In the rows, 128 means zero.
Each path below is one point turned by a fixed rotation once a step. After each direction that follows a path, write how fast that rotation turns it, in degrees per step (0 if it stays still).
Each turn is a multiple of 5 degrees from 10 to 175, or 0.
Each row of a path follows its step; steps can be skipped.

step 0: [129 128 118 122 132 131 130 133 131 119 127 124 129 119 124 133 144 142
 142 120 130 131 129 126 108 133 124 140 152 129 126 127 137 125 132 126
 119 130 138 125 124 119 116 125 122 117 116 132 125 128 131 135 130 134
 130 135 120]
step 1: [120 130 113 126 128 131 128 139 118 127 134 139 131 118 133 132 116 120
 141 130 119 131 118 122 130 138 119 142 132 126 132 119 134 144 132 116
 140 136 129 128 122 119 125 120 129 120 125 141 126 122 130 130 130 127
 144 121 119]
step 2: [135 126 120 125 138 123 133 133 129 134 140 125 115 124 123 135 133 114
 130 128 121 121 118 125 131 125 139 142 137 130 129 143 140 136 140 121
 133 119 131 124 125 128 124 135 134 137 116 123 111 127 135 137 133 134
 143 135 129]
step 3: [129 124 120 123 125 133 132 115 120 117 133 119 120 123 129 136 137 125
 129 127 137 136 135 126 113 127 129 140 148 126 117 125 142 125 124 128
 127 123 133 123 114 116 119 132 133 122 131 132 128 120 140 123 132 120
 142 137 118]
step 4: [130 128 123 111 127 129 130 129 116 121 125 139 132 118 137 133 127 127
 135 124 126 137 123 129 137 134 134 150 136 134 133 122 136 136 132 118
 127 130 119 128 129 118 120 123 124 124 118 126 127 135 131 141 129 111
 137 112 119]
step 5: [137 126 130 132 130 123 118 131 124 131 142 124 124 129 129 134 124 125
 136 132 124 119 112 132 129 130 143 140 141 135 122 119 135 128 123 119
 133 126 141 121 133 122 121 130 127 129 107 125 128 121 125 137 137 135
 148 133 132]
step 6: [142 125 120 136 138 143 121 123 119 133 134 120 128 129 130 137 124 122
 128 125 135 131 141 126 124 126 123 146 146 135 124 127 139 140 129 132
 138 122 133 127 128 114 122 120 132 126 133 122 118 122 134 121 123 116
 138 136 127]
step 7: [115 128 131 118 127 139 120 129 128 122 124 128 127 127 134 133 131 119
 133 121 134 133 120 135 131 119 135 146 134 134 136 128 145 136 133 126
 125 134 121 142 119 112 114 137 130 115 121 113 127 131 133 138 130 126
 132 125 125]
step 8: [132 128 131 128 127 140 129 136 115 129 120 120 123 130 138 130 121 127
 136 140 125 119 116 123 120 135 138 131 132 127 130 129 138 128 118 120
 121 123 140 120 134 115 112 131 124 126 115 128 125 110 129 140 120 124
 143 123 127]
step 9: [138 127 120 125 132 134 123 125 121 136 131 138 135 126 126 118 129 126
 135 124 131 123 126 122 125 135 139 138 138 146 127 124 138 141 126 119
 135 118 139 129 129 119 129 129 142 116 128 119 118 127 135 115 116 117
 138 133 139]
Speeds:
[126 127 127 128 129 126 130 126 130 131 127 128 127 129 127 133 125 122
 129 128 129 128 130 131 126 126 128 127 129 127 130 129 130 130 124 133
 126 131 130 130 126 130 128 131 129 131 127 127 126 126 133 127 130 126
 125 124 126]	85

step 0: [145 110 123 131 112 119 124 111 126 124 133 132 127 125 120 131 139 138
 121 126 121 129 125 116 129 121 140 126 129 120 131 139 112 135 123 132
 126 131 128 121 128 139 151 134 148 134 122 119 119 131 126 136 138 133
 121 125 133]
step 1: [127 122 122 112 121 131 143 133 125 132 131 134 138 141 128 129 127 122
 134 126 126 127 126 119 115 140 142 126 125 132 137 135 136 123 116 135
 112 140 130 148 130 114 145 120 130 130 129 110 131 121 120 127 126 136
 131 143 130]
step 2: [123 129 122 138 130 141 114 129 133 131 129 125 118 136 122 136 129 126
 145 132 115 143 124 130 121 123 120 131 131 131 131 111 133 117 122 117
 120 131 136 139 138 133 129 110 121 120 148 132 128 118 133 128 139 144
 136 127 138]
step 3: [148 119 130 129 126 125 111 120 116 134 121 139 134 130 111 127 142 134
 127 138 110 135 122 121 133 126 125 129 130 132 135 137 123 116 125 128
 131 124 112 118 136 148 124 125 129 129 134 122 121 124 131 129 119 123
 117 110 124]
step 4: [128 126 126 122 111 124 132 138 128 133 123 128 136 126 135 129 120 133
 127 125 126 143 133 125 123 144 148 106 131 131 131 137 116 131 103 139
 128 132 129 121 124 127 142 123 139 137 140 118 129 130 135 128 120 124
 120 131 115]
step 5: [140 128 114 133 128 141 134 140 140 120 128 131 118 126 135 141 128 114
 126 127 127 143 135 131 112 132 131 128 118 127 121 135 144 127 125 117
 118 128 135 134 142 131 138 120 116 148 140 125 126 128 130 136 133 136
 132 139 139]
step 6: [137 122 123 126 141 146 119 125 130 122 114 130 127 135 124 133 143 132
 134 120 126 142 114 132 137 123 126 133 132 132 124 129 125 119 127 116
 123 133 119 140 139 141 131 137 121 123 127 139 120 117 113 128 113 142
 130 116 113]
step 7: [119 124 122 122 123 129 128 123 127 128 110 132 132 132 127 111 137 122
 118 126 131 136 128 139 134 130 138 115 140 152 125 134 110 120 124 134
 129 132 132 117 132 133 124 111 140 126 130 113 126 128 137 128 124 125
 128 108 125]
step 8: [133 119 112 126 119 125 127 134 132 135 131 133 115 119 147 136 133 122
 120 129 139 134 129 121 135 126 146 126 138 116 126 137 139 129 124 122
 133 120 140 129 122 133 137 115 134 136 133 116 135 126 138 146 136 133
 109 131 136]
step 9: [132 126 121 118 122 125 123 135 131 125 126 147 121 143 132 135 128 136
 124 132 122 127 120 132 135 130 135 135 120 133 125 141 132 127 126 123
 123 131 126 157 139 123 125 135 111 129 135 134 128 139 111 143 122 147
 130 135 125]
Speeds:
[131 126 132 130 129 131 125 125 130 128 128 123 125 127 128 131 126 127
 127 129 125 127 127 129 127 127 127 129 128 132 128 130 130 126 125 129
 129 125 131 132 128 130 125 128 124 124 127 128 129 130 125 127 128 127
 132 127 126]	100
[125 128 129 130 130 125 125 128 129 130 129 128 132 125 125 128 127 130
 126 128 124 131 126 126 129 129 124 127 126 127 131 128 128 127 126 129
 128 131 124 131 126 126 128 129 126 126 130 124 131 128 128 129 131 128
 127 130 133]	40

step 0: [131 126 108 122 124 137 121 123 137 129 120 118 133 123 144 117 125 125
 131 132 142 132 118 135 118 132 136 129 137 132 128 126 130 140 130 129
 125 137 127 124 126 129 128 132 113 120 136 137 121 133 124 124 128 117
 117 118 125]
step 1: [129 119 127 126 117 127 122 120 122 125 125 125 126 131 137 134 135 119
 121 140 149 132 124 136 118 133 139 134 130 129 135 139 132 123 133 129
 136 131 128 133 120 131 128 124 117 129 140 122 118 129 125 134 153 123
 130 133 125]
step 2: [126 135 128 119 124 122 122 119 126 119 130 130 126 132 118 129 131 124
 121 128 138 123 131 128 125 129 141 140 128 125 134 123 119 132 128 135
 136 123 127 154 127 125 116 111 120 120 129 112 128 137 125 131 129 130
 137 134 133]
step 3: [124 126 118 130 130 129 124 121 123 131 132 127 125 127 134 125 125 128
 138 119 135 127 135 131 121 125 121 140 129 124 136 123 123 140 121 136
 129 123 131 139 138 111 111 127 117 117 137 126 128 133 132 127 121 144
 118 115 141]
step 4: [125 116 132 133 126 127 121 124 115 128 127 122 126 121 144 135 134 131
 132 124 143 120 135 134 114 143 115 128 123 129 127 128 124 120 121 128
 125 120 115 121 125 120 126 125 138 120 140 130 125 125 127 138 134 138
 128 114 134]
step 5: [133 129 135 120 121 143 118 120 121 129 125 129 126 133 131 140 125 123
 126 129 130 115 134 124 129 145 127 117 135 132 127 119 118 126 116 130
 119 121 110 141 119 132 129 121 135 135 138 124 131 130 130 128 125 119
 139 121 131]
step 6: [129 130 129 120 120 141 118 127 140 139 123 126 134 131 127 129 122 129
 124 119 126 130 132 136 139 126 117 113 132 134 131 119 125 137 119 135
 128 128 123 148 125 130 118 132 117 126 137 123 122 119 134 121 131 126
 115 122 118]
step 7: [137 114 126 125 126 125 125 125 135 134 115 117 132 116 135 132 129 138
 126 122 135 140 117 133 126 138 133 116 123 133 139 128 127 127 121 124
 139 133 121 130 125 127 129 124 124 114 124 120 121 117 120 123 132 135
 111 123 121]
step 8: [130 121 123 122 126 131 143 116 128 125 128 128 135 126 142 131 127 131
 133 138 133 127 109 125 131 145 148 126 127 133 137 119 129 122 125 130
 129 128 116 139 122 122 134 124 124 124 126 123 116 133 130 123 135 124
 132 136 138]
step 9: [117 136 128 134 136 132 125 129 137 120 126 136 129 137 133 120 125 120
 137 135 129 127 131 131 134 137 138 135 133 121 134 124 130 118 134 137
 129 120 123 152 131 125 126 134 114 114 140 124 116 120 135 130 138 125
 127 132 132]
Speeds:
[129 127 128 129 126 126 131 129 127 128 128 126 129 127 128 127 125 129
 127 128 134 126 120 125 125 128 126 127 129 125 132 128 128 130 127 131
 127 129 127 123 129 129 129 131 130 124 129 130 130 129 129 128 127 131
 126 126 125]	100
[129 124 127 130 130 128 128 129 130 129 130 126 126 125 129 127 127 129
 128 124 129 128 130 126 128 124 126 129 128 124 125 129 124 130 125 128
 130 134 127 132 127 128 126 125 129 125 122 129 127 127 131 126 128 127
 127 129 128]	95
